In the data rows, zero lies at 7.5, halfway between 7 and 8.
Here is a table of points, one per row:
[ 7  3  4  4  5  5  5  6  9  6  7  5  8  6  3  6  8  7  6  8  7  3 11  7  8  9
  7  3  8 15 15 10]
[ 7  6  7  8  8  3 10  9  4  6  7 14  6  3 10  7  3 11  7  6  4  6  6 13  3 10
  9  6  5  8  7  8]
[ 4  8  9  6 10  6  8  6  7  9 11  3  3 13  8  8  6  6  6  8  8  6  9  8  5  8
  7 13  6  5  7 10]
[ 8 11  7  5  5  6  8  7  5  6  6  5  7  9  8  6  6  6  6  5  9  9  5  9  9 10
  5 10  7  7  6 11]
[11  6 11  7  5 12  8  7  7  9  5 10  5  9 12 12  6  6  7 11  6  6 14  5  9  5
 11  9  8 10  9  6]
[ 9  9  4  9  7  6 11  7 10  9  9  3  4  7  5  5  7 11  9  7  5 12  9 11  8  4
  7  5  2  7  4 12]
[ 4  8  6  9  9  9  7  7  6  8  8  4  3  5  7 12  8  9  7  6 10 10 10  5  4  9
  8  7  5  8  7  8]
[ 8  8  9  3  5  7  9  7  5  7  9  7 10  8  3  6  3  5 11  7  9  9 10 11  5 11
 12  8  6  9  6  0]
[ 7  4  6  8  6  7  8 10 13  8  7 14  7 10  5  8 12  9  4  7 10 11  7  8 11 10
 12  6  9  5  9 11]
[ 4  9 11  4  9 12  7  8  3  9 13  8  7  6 10  9  6  7  5  7  7  7 11  8 14 12
 10 10  5  7 10  9]
[ 8  7  2 11  5  1  7  6  7  5 11  7 10  5  7  6  5  5  9  5 10 12 10  6  8  6
  7  6  9  4  1  7]
[ 8 13  7  3 11 12  3  8 11  6 12 15  6  7 12  7  7  4  7  1  9 12  9  9  8  5
 10  6  9 11  8  8]
[ 6  8  9  9  6  8 10 11  7  9  4  7 11  4  8  2  7  6 14  9  9  8  8  5 10 12
 11  4  8  9  8  2]
[ 6  8  9  3  2  8  4 11  7  8  1  7  5  5  5  5 10  8  6  3  8 10  5 11  2  7
  5  7 11  2  7  9]
[ 5  9 10  7  7  9  8  7  3  7  8  4  6 10  8  8  8  9  3  4  7  8  7  9  6 11
  7  7  9  6  8  8]
[11  5  9  8 14  2  6  7  8  6  6 13  2  7  6 10  3 11  7 10  8  6  7  7  5  7
  7  6  9  8  5  7]
[ 5  8  7  8  5  8  5  7  7  9  5 10 10  7  5  7  8 11  6 11  8 13 12  3  7  7
  5  7  8  7  9  5]
[ 9  9  9  8  4  6  8  6  2  6  8  8  7  9  6  7  9  5  7  9  8  9  3  7 10  3
  0  6  8 10 11  5]
[ 8  6  6  5  9  9  8  0  5  8  7 14 11  6  6  5 10  6  6  3  9  8 12  7  6  4
  7 12  4  3 11  9]
[ 7 11  4  5  7  7 12  5  5  8  6  8  6  4  7 12  7  2 10  8 11  6  7  7 10 11
  9 10 10  7  4 11]
[10 10  9  9  9  7  8 11  4  8 10  7 12  6  9  6  7  6  7  8  8  6  5  5 12 12
  9  7  8  8  9 11]
[ 7  8  9 10 11 10  7  7 11  8  8  5  6  6 10  8  6  6  9  5  4  9  3 10  9 10
 10  2  5  7 14  2]
[ 9  5  5  6  2  7 12 15  8 10 10  9  5  5  6  9 12 12 10  8  5  7  5  6  8  4
  5 12  4  6  9  6]
[ 9  4  7 10  5  8  9  9  4  7  8  8  9 10  8 15  9  4  5  7  6  8 11 13  5  6
  5  7  7  9  5  5]
[10  7 10  5  9 10  3  9  7  7  6  9  4 10  4 11 11  3 10  4  2  5  8  6  8  9
  7  9  8  5  5  6]
[ 8  8  5  5  4  4  3  9  5  9  6  6 10  8 11  8  6  7 11  7 11  6 11  9  4  4
  8 10  9  2 12  9]
[ 4 10  8 11  7  6 11 10  8  3  3  4  1  8  5  6 10  6  9  6  7  5  8  6  7  9
  8  8  8  9  6 10]
[ 6  4  4  9  5  6  7  6 10  6  9  6  7  5  5 10  6 11  5  6  3 11 10  2  7  8
  5  7 12  5  9  7]
[ 4  7  8 11  4  8  7  3 12  8  8 11 10  7  8  7 14 10  6 11 10  5  6 11  8 11
 14  7  7  5  9  6]
[ 9  7 10  8  7  9  7  8  7  8 11  5  6  7  8  6  8  7  8  8 12  6  9  7  4 11
  5 11  7  7  8 11]
[ 5  7  9  8  8  7  7  7  9  5  7  9 10  8 13  6 10 13 12  1  8  5  9  6  7  6
  7 13  8 13  7  8]
[ 9 12  4  7  6  6  9  6  4 11  8  7  6 12  9  2  6 12  9  5  1  9 12  7 12  8
  5  6  7  6  5  9]
[ 3 10 10  8 10  6  5  9  8 12 12  9  7  8  4  5  7 11 12  3  8  9  4 11  9  5
  8 11 14 15  5 11]
[ 5 12  9  9  8  8  6  3  9  8  7  7 11  7  1  9  8  8  2 11  6  8  8  9 10  9
  4 11  4  9  7  7]
[ 5  6  8  5  8 10  8 10  8 14  6  5  8  7  6  5  5  7  0  7 10  8  8  8  6  3
  7  9  4  9  5  6]
[ 8  7 10 10  2  9  6  8  8  7  8  8 10  4 12  4  8  4  6 10 11  7 10 14 10  6
  4  8  8  9  4  7]
[12  7  9  5  8  6  3  4  7 10  3  4 12  4 10  8 10  7  5  9  7  5  7  6  8  5
  9  8  8  9  4  4]
[ 9  8  8  4  9  6 15  7  8  3  6  2  8 11 11 11  9  9  8 10 11 11  4  9  7  9
  7  7  8  7  6 12]
[ 8  9  7  6 10  9  6 12 10  8  9  9  9  8  5  9  9  6  7  9  9  6  8  3  7  9
  4  9  5  7  3  7]
[ 8  7 10  4  8  7  9  9 10 13  6  4  7  5  6  5  6  9  2 10  7  4  7  6  9  3
 12  8 12  6  4  5]
[ 6  7 11  7  8  7  8  9  7  7 10 10 14 10  6  7  8 10 13  3 10  7  4  9  7  3
  9 10 12 13  6  9]
[ 8 11  5  8  5 11  8  9 10 10  9  7  8  9  7 11  7  9  7 10  8  9 12 14 10  7
  9  5  8  7  4  8]
[12  6 10 14  3  7  6  3  5  6  8 10  7 11  6  9  7  3  7  6  6  6  8 11  8  7
 11  5  5 11  3  7]
[ 6  9  7 12  5  5  7  8  7  7  7  6  7  3  6  8  9  7  8  5  3  4  9 12 12  6
  5  5  8  6  2  6]
[ 9  6  9 10  7  6  6  5  9  9  9  3  8  8  8  4  6  6 10  8 11  7  9  6 12  3
  6  6  8  5  9 11]
[ 7  8  4 10  7  6  8 10  8 12  7  6  7 10 10  4  6  7  0  6 10  6  2  4  3  5
 12  4  6 11  3  5]
[ 5  2  2  7 11 15  6  6  4  4  6  8  6  8  7  3  6 11 12 14  4  5  5 12  5  6
  7 11  6  5  7  8]
[ 4  7  6  9  8  5  5  9  7  7  8  6  7  9 10  5  6  6 10  8  9  9 11  3 11  7
 11  8  4  7  9 11]
[ 9 11  9  8  8  7  9 12  6  6 11  7  2  7  6 10  8 10  4 11  7 11  6  7  6  5
 10  7  9  9 12  4]
[ 5 11  6  5 14  8  9  5 14  0  4  7  8  7 10  7 12  7  6  2  7  7  8  9  8  1
  7  7  4  9  4  7]
[ 7  5  8 10  8  4  7  9 10  7  0  8  8 12  5 10  2 11  7  2  8  6  6 11 11 11
  8 12  5  7 12  6]
[ 9 10  5 10  9  4  4 12  8  8  5  6  7  3  5  8  8  4 11  8  7  7  7  6 10  7
  8  9  4  9  8 12]
[12 11  7  6  9  8  7  9  8  8  5  8  6 11  6  7 10 10  9 10 11  7 13  4  5  9
  9  7  9  7  5  6]
[12  9  5  7  7 12 15  5  9  8  8 13  8  8  9  4  9  8  7  1  6  3  5  3  7  3
  5  6  7  5  8  9]
[ 6 12  9  9  7  9 10  7  6  7  5  4  8  9  8  5 10  7  9  9  7  2 10  9  3  9
  6  7  8  6  8  9]
[ 6 10  6  8  3  3  4  5  2  6  6  8  7  7 10  6  9  8  7 10  9  9  5  7  9  4
 10 10  7  9 12  4]
[ 5 12  6  6  3 13  2  3 14 10  7  6  8 10 12  9  2  8  8  7  1  6  5  7  5  9
  5  6 14  4  9 10]
[ 7  6  9 10  7  8  9  4  7  8  7  6  5  4  6 12  8  8  7  6  6  7  3  3  7 10
 10  5 11  5  6 10]
[ 7  5  7 10  7  7 10  6  9 10  7  9  5  8 10  7  2  8  9  4 14  6  8  8 10 10
  1  8  6  8 10  5]
[ 5  2  9  7 12 11  8  4  5  1  6 11  6  7  5  4  1 10  9 13  9  8  6  7 12  5
 10  7  7  6  6  9]
[ 8  5 10 11  9  6  8  8  6  8 13  7 10  8  6  6  8  9  9  7  4  8 13  7  8  5
  9  2  9  3  7  8]
[10  7  9  6 10  2  4  8  8  7  6 11  6  5 13 10  4 13  9 10  9  4  5 10  7  9
  5  7  7  7  6  7]
[13  4 10 10  9  8  9  6 12 10  7  6  8  9  7  9  9  6  6 13  5  8 10 11  5  5
  8 12 10  9  7 12]
[13  6  9  6 11  9  7  5  5  9  4  5  6 10  9  6 15 13  6  6  7 11 10  7  8 11
  9  4  9  7  8  8]
[ 3  5  7 10 11  8 10 10  3 10  2  7  9  7 11 11  6  5  1  7  3 10 10  4 11  6
  7 10 12 11  9  7]
[10  3 10  7  8  7  4  5  7  7  8  9 10  6  6  6 10  6  6  5  6 10  5  5  6 11
  9  9  7  5  4  9]
[ 9  9  7  8  5  8 10 10  5  7 12  5  5  3  7  7  7  9  7  6  9  3  8  7  6 11
 10 13  7  6  7  9]
[ 6 10  9  5  7 10  5 10 10  9  6  7  7 11  6 11  6  7 10  9  7  9  7  8  8  4
  7  3  1  7  9 12]
[ 7  6  8  5  4 11 11  6  8 11  6  7  9  8  4  7  6  9 14  9  7  9  6  4  5 13
  8  3  4 12  5  4]
[ 9  4  2  0  5  6  7  7  9  7 12  7  6  4  5  7  7  5  7  8  4  6  9  7  7 11
  7  3  8 14 11 10]
[ 6  5  3  0  7  3  5  8  8  6  7  7 13 13  8  7 10  7  6  8  4  0  7  8  5 11
  7  5  7 12  9  8]
[ 9  5 10  7  8 10  4  5  8  6 10  4  2  5  9  6 12  8  7  4  9 10  7  6  9  9
  7  7  5  7  4  6]
[ 3  6  8  5  8  7 11  5 10 11  6  7  7  7  5  6  5  2 13  9  6  9  6  8  6 10
  7  9  8  6  7  3]
[ 8  2  7  1  7  5  7  5 10  5 13  1  6  7  8  8  6  7  3  7 12  4  7  5 11  4
  7  6  8 10  6  4]
[ 8 12  7  6  9 10 12  9  8  5  6 14  6  5  3  9 10  6  5  4  9  4 12  8  7  2
 10  5  8  6 12  9]
[ 6  5  9 11 12  4  5  8  8  6  5 12  3  8  8  7  4 10  8  9  8  4  9  9  5  7
  5  5  6  8  6  6]
[ 8  4 10 11  4  9 10  9  8  8  6  9  6 11 13  7  8  4  7  8  3  7  7  7  9  6
  6  7  5 10  4  8]
[ 3  8  9  8 10 10  8  5  6 11 10  9  9  6  8 12  9 13 15  3  9  8  7  8  6  4
  5  7 12 15  6  7]
[11  4  0 11 13 15  3 10  0  4  7  6  6  8  4  5  7 10  9 11 10  4  1 12 10  6
  7  8 13  7  7  5]
[ 4  8  4 10  6  6  5  7 12 11 12 10  5 10  9  7 13 10  7 10  8  5  8  9 10  9
  9 10  6  5  8  4]
[ 4 10  7  9 11  5  7  4  4 13  6  7  7  6  8  8  9  4  7  9  9  7  7  7  6  9
  6  5 10  6  8 11]
[ 9  5  7  7  5 10 10 10  6 12  3  8  6  4 13  8  8  6  7  9  7  8 10  6  5  4
  7  8  4 11  6  8]
[ 7  8 11 10  8  8  8  9  7  6 10  6  6  8  8  2  8  4  7  8 11  6  7  6  5 10
  6  6 11  6  7 10]
[ 5  6  9  7  5  4 10  5  9  7  8  9  6  7  5  7 12  5  9 11  5  7  4  8  7  5
  7 10 11  6 10  6]
[10  9 11 10  9  8  3 11  8  8  9  5  9  4  9  8  9  9 10  8  6  6  8  5  9  5
  7  4  4  6 11 10]
[ 9 11  9 11  7  9 10  6  9  4  9  7  8 10  8  6 11  7  5 13 10  9  7  8  3  9
  1  4  9 10 10  6]
[ 7 10  6  6  8  7 10  3  6  7  6  4 12  4  9 15  8  7  8  8 10 10  3  9  7  8
  9  6  5  6  6 10]
[ 4  9  9  5  9  6  6  8  6  7  8  5 10  9  9  9  7  5  9  8  7  8  8 10  5  2
  9  4  4  3 11  9]
[10  7  5 12  6  9  7 10 12  4  7  7 11  4 12  5  4  5  4  9  3 12  8  9  3  9
 11 14  9 12  9 12]
[11  8  7 13 12  7  8  8 14  8  7  6 11  8  2  9  1  4  9  3  8  6  3  7  6  7
  6  9  7  5 12  3]
Along one direction, these points spread out more than along any other. Take the direction at right angles to it along which they spread out most. Go by this last direction. Where along it does each point below lie, from 0 to 99? The average is 50, and the first point in the table lies past the average. One standard deviation of the points above along it is 16.
[11 13  8  5  6  8  8 12  8  5 10  9 12  6  6  6  8 10  6 11  7  5  8  7  8 10
  6 11  6  6  6  7] 53
[ 4  5  5  9  8  6  9  9  7 10 12  9  9 11 11 10 12  7  8  8  6  7  4  7  8  6
  8  8  7  4  8  3] 49
[ 8  5  6  7  2 10  8 11 10  1  8  3 10 12  9 12  3 10  8  5 10  9  9  7  9  6
 11  5 12  4  8  8] 51
[ 6  6 10  8  7  7  5  7  8 10  6  6  7  7  5  7  7  6  9  8  7  8  8  5  8  5
 10  6  7  4  8 11] 53
[12  7  5 10 10  7  9  3  9 11  6  8  6  7 10  8  4  9  9  4 12  9  9 11  6 10
  7  8  6  8 14  4] 50
[ 7  8  5  8 10  6  3  9 10  5  6  9  6  8  8  7 11  5  9  9  8 10 10  1  7 11
  6  8  7  8  3  6] 52
[ 6  5  4  7  7  6 11  9 10  9  9 13  9  9  8  7 12  5  6  8 12  9  6  9 10  8
  5  9  9  4  7  8] 42
[ 6 11  8  9 10  7  9  8  7  5  9  7 13  5  7  8  8 11  4  9  6  6  9  3  8 11
  7  9  8  5  6  4] 58
[ 9  8  9  9  8  6  5  7  6  9 10  9 10  7  5  8  8  8  7 13  6 13  4  4  1  4
  8  9  6  9 11  7] 59
[11 12  8  6  3  5  8  2  5  8  9  9  4 14  6  7  5  9  8 10  5  7  4  4  7  5
 11 12  6  9  9  6] 56
[ 8  7  8  4 12  5  9 10  8  7  7  6  5  9 10  5  7  3 11  8  4 11  9 11  5 10
 10  7 12  6 11  1] 62
[ 7  5 13  8  5 13  4  8  5  5  9  6  7  9  4  9  8  8  6  3  8  8  8  7  4 10
  8  9  5  5  7  6] 52
[13  6  8  4 10  6  8  9  9 11  3  4  8  7  6  6  8  8 10  7  6 12  5 11 15 10
  5 10  7  7 10  5] 63
[ 7  6 11  4 10  6  9  9  6  7  7 14  9  7 12  7  1 11  6 10  9  6  5  9  8  9
  3  4  9  5  5  8] 57
[ 7  7 10  9 10  8  8 10  5  8  7  7 10 12  8  7  8  6  6  7  6  8  3  6  9 10
  9  4  5  8  9 13] 54
[ 6 11  9  7  1  8  7  8  8  2  8  8  4  6 10  6  7  7  8 11  8 11  4  6 11  6
  6  9  8 11 10  5] 55
